In the data rows, zero lies at 4.5, halfway between 4 and 5.
Every row has a hidden score. In each pair, how much higher is the second row's than the first's? 20 means about the same, 40 much higher and 0 much lower. The score is a weighted sum of the row's numbers plus the product of two more (or one squared), each taken from its middle value.
[5 3 5 2 4 3 5 5 4 5 3 5 4 3]
[3 4 6 4 4 1 4 4 4 5 5 4 5 2] -> 15
[2 5 4 7 6 6 5 2 8 5 4 3 5 4]
[2 5 4 7 6 5 5 2 8 4 4 3 5 4] -> 17
[7 5 3 4 5 7 6 8 3 3 5 3 5 8]
[5 5 3 6 2 5 3 3 4 7 5 6 4 5] -> 11
[3 2 6 4 3 2 4 4 4 6 5 6 6 2]
[4 3 8 3 4 6 3 4 4 5 8 7 5 3] -> 11
[5 5 6 5 6 5 5 5 5 1 4 2 6 3]
[8 5 3 3 5 5 6 8 2 3 3 4 3 6] -> 23
[8 5 3 2 5 5 6 8 2 3 4 4 3 7]
[5 5 5 3 6 3 4 5 4 4 2 4 3 2] -> 11
[1 4 4 6 4 3 4 2 6 5 4 4 5 3]
[1 4 4 6 4 3 4 2 6 5 4 4 5 3] -> 20
[8 5 3 2 5 5 5 8 2 3 4 4 3 6]
[4 7 2 7 3 4 2 3 5 6 4 5 4 5] -> 3
[4 4 4 4 6 2 4 5 5 4 3 3 3 2]
[2 5 4 6 6 6 5 2 8 5 3 3 5 4] -> 20
[7 5 3 5 6 7 7 7 3 3 6 3 4 7]
[5 6 2 6 4 4 3 4 5 7 2 5 3 5] -> 9
[5 5 6 5 7 5 6 5 6 1 4 2 6 3]
[4 6 3 7 3 3 3 3 5 7 4 5 4 5] -> 17
[3 5 2 5 3 5 4 4 4 7 4 6 4 7]
[5 5 6 5 6 5 6 5 6 1 5 2 6 3] -> 30
[6 5 5 4 2 2 3 5 2 7 6 6 5 4]
[5 3 4 4 7 6 7 7 4 1 5 2 5 6] -> 24
[8 5 3 3 5 5 6 8 2 3 3 4 3 6]
[6 6 6 5 2 9 2 3 5 7 7 9 4 6] -> 11
[7 5 7 3 2 6 2 5 2 6 8 8 5 5]
[7 5 3 4 5 6 6 7 3 3 5 4 5 8] -> 27
[5 5 3 6 2 4 3 3 4 7 5 6 5 5]
[8 5 3 3 5 5 6 8 2 3 3 4 3 7] -> 30
[7 6 4 4 5 7 6 7 3 3 5 4 5 8]
[7 5 7 3 3 7 2 5 2 6 8 8 4 5] -> 12
[1 4 4 6 4 3 4 2 6 5 3 4 5 4]
[8 6 7 4 2 8 3 6 3 3 8 7 5 5] -> 20
[8 5 3 2 5 5 6 8 1 3 3 4 3 7]
[2 5 3 7 7 7 7 5 7 2 3 1 5 7] -> 15
[2 5 4 7 6 6 5 2 8 5 3 3 5 4]
[8 5 3 3 5 5 6 8 2 3 3 4 3 6] -> 29
[3 4 1 6 4 5 5 4 4 7 5 5 4 7]
[3 5 4 6 6 6 5 2 8 4 4 3 5 4] -> 25
[8 5 3 3 5 5 6 8 2 3 3 4 3 7]
[6 4 5 4 6 3 5 6 5 2 3 2 4 2] -> 18
[3 4 6 4 3 1 4 4 4 5 5 4 5 2]
[5 5 4 5 2 4 3 3 4 7 4 7 4 5] -> 27
[5 5 6 4 6 5 6 5 5 1 4 2 6 4]
[2 5 4 6 6 6 5 2 8 5 3 3 5 4] -> 13
[8 5 7 4 3 8 3 6 2 3 8 7 5 5]
[2 5 4 6 6 6 5 2 8 4 3 3 5 4] -> 14
[6 5 5 5 7 5 5 5 6 1 4 2 6 3]
[4 3 6 4 3 2 5 4 3 5 6 5 6 3] -> 11
[4 6 2 5 5 5 5 5 5 6 1 4 2 7]
[7 5 7 3 3 7 2 5 2 6 8 8 4 5] -> 12
[7 5 5 4 2 4 4 6 2 4 5 5 6 4]
[5 5 4 5 2 4 2 3 3 7 4 7 4 5] -> 20
[6 4 7 4 5 6 5 5 5 2 4 3 7 4]
[4 6 3 7 3 3 2 3 5 7 4 5 4 5] -> 9
[8 5 3 3 5 5 6 8 2 3 3 4 3 6]
[3 4 4 6 6 6 5 2 7 4 3 3 5 5] -> 15
[3 5 4 6 6 6 5 2 8 4 3 3 5 4]
[1 4 5 5 3 3 3 2 6 5 3 5 5 3] -> 19
[4 3 6 3 3 2 4 4 4 5 5 5 6 2]
[3 3 6 3 3 2 4 4 4 5 5 5 6 2] -> 18
[1 4 4 6 4 3 4 2 6 5 4 4 5 3]
[2 3 5 5 3 4 4 2 6 6 4 6 6 4] -> 32
[5 5 4 5 2 4 3 3 4 7 4 7 5 5]
[7 5 7 3 2 6 2 5 2 6 8 8 4 5] -> 17
[6 4 5 4 6 3 5 6 4 2 2 2 4 2]
[4 3 6 3 3 2 4 4 4 5 5 5 6 2] -> 9
[5 5 5 5 3 9 2 3 5 7 7 8 4 6]
[4 4 4 4 5 2 4 5 4 4 3 3 3 2] -> 22
[4 6 3 6 3 4 3 3 5 7 4 5 4 5]
[3 4 4 5 5 4 4 3 7 5 2 4 3 3] -> 20
[5 7 3 7 5 6 3 3 6 6 4 4 4 6]
[5 5 6 5 7 5 6 5 6 1 5 2 6 3] -> 19
[4 3 6 3 3 2 4 4 3 5 5 5 6 3]
[4 5 5 5 4 9 3 4 4 6 7 8 3 8] -> 17
[6 5 3 4 3 4 6 7 2 4 6 5 5 6]
[8 5 3 3 5 5 6 8 2 3 3 4 3 6] -> 30
[5 5 6 4 2 8 2 3 5 7 7 9 4 6]
[7 5 5 4 2 4 3 6 2 4 5 5 6 4] -> 27
[8 5 3 3 5 5 6 8 2 3 3 4 3 7]
[4 3 4 4 3 2 5 4 4 5 5 4 5 2] -> 7
[6 5 6 3 6 3 5 6 4 2 2 3 5 2]
[7 6 7 3 2 6 1 5 2 6 8 8 4 5] -> 16
[3 5 4 6 6 5 5 2 7 5 4 4 5 5]
[7 6 4 4 5 7 7 7 3 3 5 4 5 8] -> 31
[8 5 3 3 5 5 6 8 2 4 3 4 3 7]
[5 5 3 4 3 3 5 6 2 6 6 6 4 6] -> 4
[3 5 2 6 3 5 4 4 4 7 5 6 4 7]
[4 6 3 7 3 4 3 3 5 7 4 5 4 5] -> 26
[4 3 6 3 3 2 4 4 4 5 5 5 6 2]
[4 6 4 5 4 9 4 4 5 6 7 8 3 8] -> 16
[1 5 5 8 5 4 5 2 7 5 6 4 6 4]
[3 5 4 6 6 5 5 2 8 4 3 3 5 4] -> 24
[7 5 3 5 6 7 7 7 3 3 5 3 4 7]
[2 5 4 6 6 6 5 2 8 5 4 3 5 4] -> 8
[5 5 4 5 2 4 3 3 4 7 4 7 5 5]
[7 6 7 3 3 6 2 4 3 6 8 8 5 4] -> 17
[1 4 4 7 4 3 4 2 7 6 4 4 4 3]
[4 3 6 3 3 2 4 4 4 5 5 5 6 2] -> 16
[2 5 4 6 6 6 5 2 8 5 4 3 5 4]
[2 5 4 6 5 6 5 2 8 5 4 3 5 5] -> 21
[4 5 9 4 4 5 3 4 4 4 7 6 4 3]
[5 3 9 3 4 6 3 4 4 4 8 7 5 3] -> 15
[6 5 6 4 2 9 2 3 5 7 7 9 4 6]
[4 3 6 3 3 2 4 4 3 5 5 5 6 3] -> 22
[7 5 7 3 3 6 2 5 2 6 8 8 4 5]
[4 4 5 5 6 4 5 4 6 4 5 3 5 3] -> 22
[4 3 6 3 3 2 4 4 4 5 5 6 6 3]
[7 5 4 5 3 4 4 6 2 4 6 5 5 4] -> 25
[7 5 3 3 5 5 6 8 2 3 4 4 3 7]
[5 3 4 2 6 5 6 7 3 2 3 3 4 5] -> 16
[8 5 3 3 5 5 6 8 2 3 3 4 3 6]
[4 5 5 5 7 4 5 4 5 4 5 3 5 3] -> 16
[4 6 0 6 5 5 5 5 5 6 2 4 2 7]
[7 5 3 5 6 7 7 7 3 3 6 3 4 7] -> 33
[3 4 5 5 4 1 4 4 4 5 5 4 5 2]
[2 5 4 6 6 5 6 2 8 4 3 4 5 5] -> 23
[3 4 6 4 4 1 4 4 4 5 5 4 5 2]
[3 4 5 5 4 1 4 4 4 5 5 4 5 2] -> 18
[4 3 6 3 3 2 4 4 4 5 5 5 6 2]
[6 4 6 3 5 3 5 6 4 2 2 3 4 2] -> 32
[3 4 4 5 5 4 4 3 7 5 2 4 3 3]
[4 4 5 4 6 2 4 5 5 4 3 3 3 2] -> 20
[5 5 4 5 1 4 3 3 4 7 4 7 5 5]
[5 3 8 3 4 6 3 4 4 5 8 7 5 3] -> 6
[5 4 5 4 7 6 7 7 4 2 5 2 6 6]
[8 5 2 4 6 5 6 8 2 3 4 3 3 6] -> 28
[2 5 4 6 6 6 5 2 8 5 4 3 5 4]
[5 3 4 5 7 6 8 6 5 1 5 2 5 6] -> 27
[5 5 3 4 3 3 5 6 2 6 5 6 4 6]
[4 5 4 5 3 9 3 4 4 6 7 8 3 8] -> 18
[6 3 6 2 5 4 5 6 4 2 2 4 5 3]
[4 4 4 4 6 2 4 5 5 4 3 3 4 2] -> 15
[5 5 1 4 4 6 5 5 4 7 2 5 2 8]
[5 4 6 5 6 5 6 5 5 1 5 2 6 3] -> 18
[2 5 4 6 6 6 5 2 8 5 4 3 5 4]
[4 5 4 5 8 5 7 7 5 1 5 1 5 6] -> 27
[5 5 7 4 6 4 6 5 5 1 3 3 6 3]
[5 5 1 4 4 6 5 5 4 7 2 5 2 8] -> 22
[6 4 5 3 6 4 5 6 4 2 2 3 4 2]
[3 5 3 5 8 4 7 5 5 3 5 2 4 6] -> 17
[5 3 8 3 4 6 4 4 4 5 8 7 5 3]
[4 3 6 3 3 2 4 4 3 5 5 5 6 2] -> 21
[5 5 6 5 6 5 6 5 6 1 4 2 6 3]
[6 5 2 2 5 4 5 7 2 6 4 5 2 6] -> 19
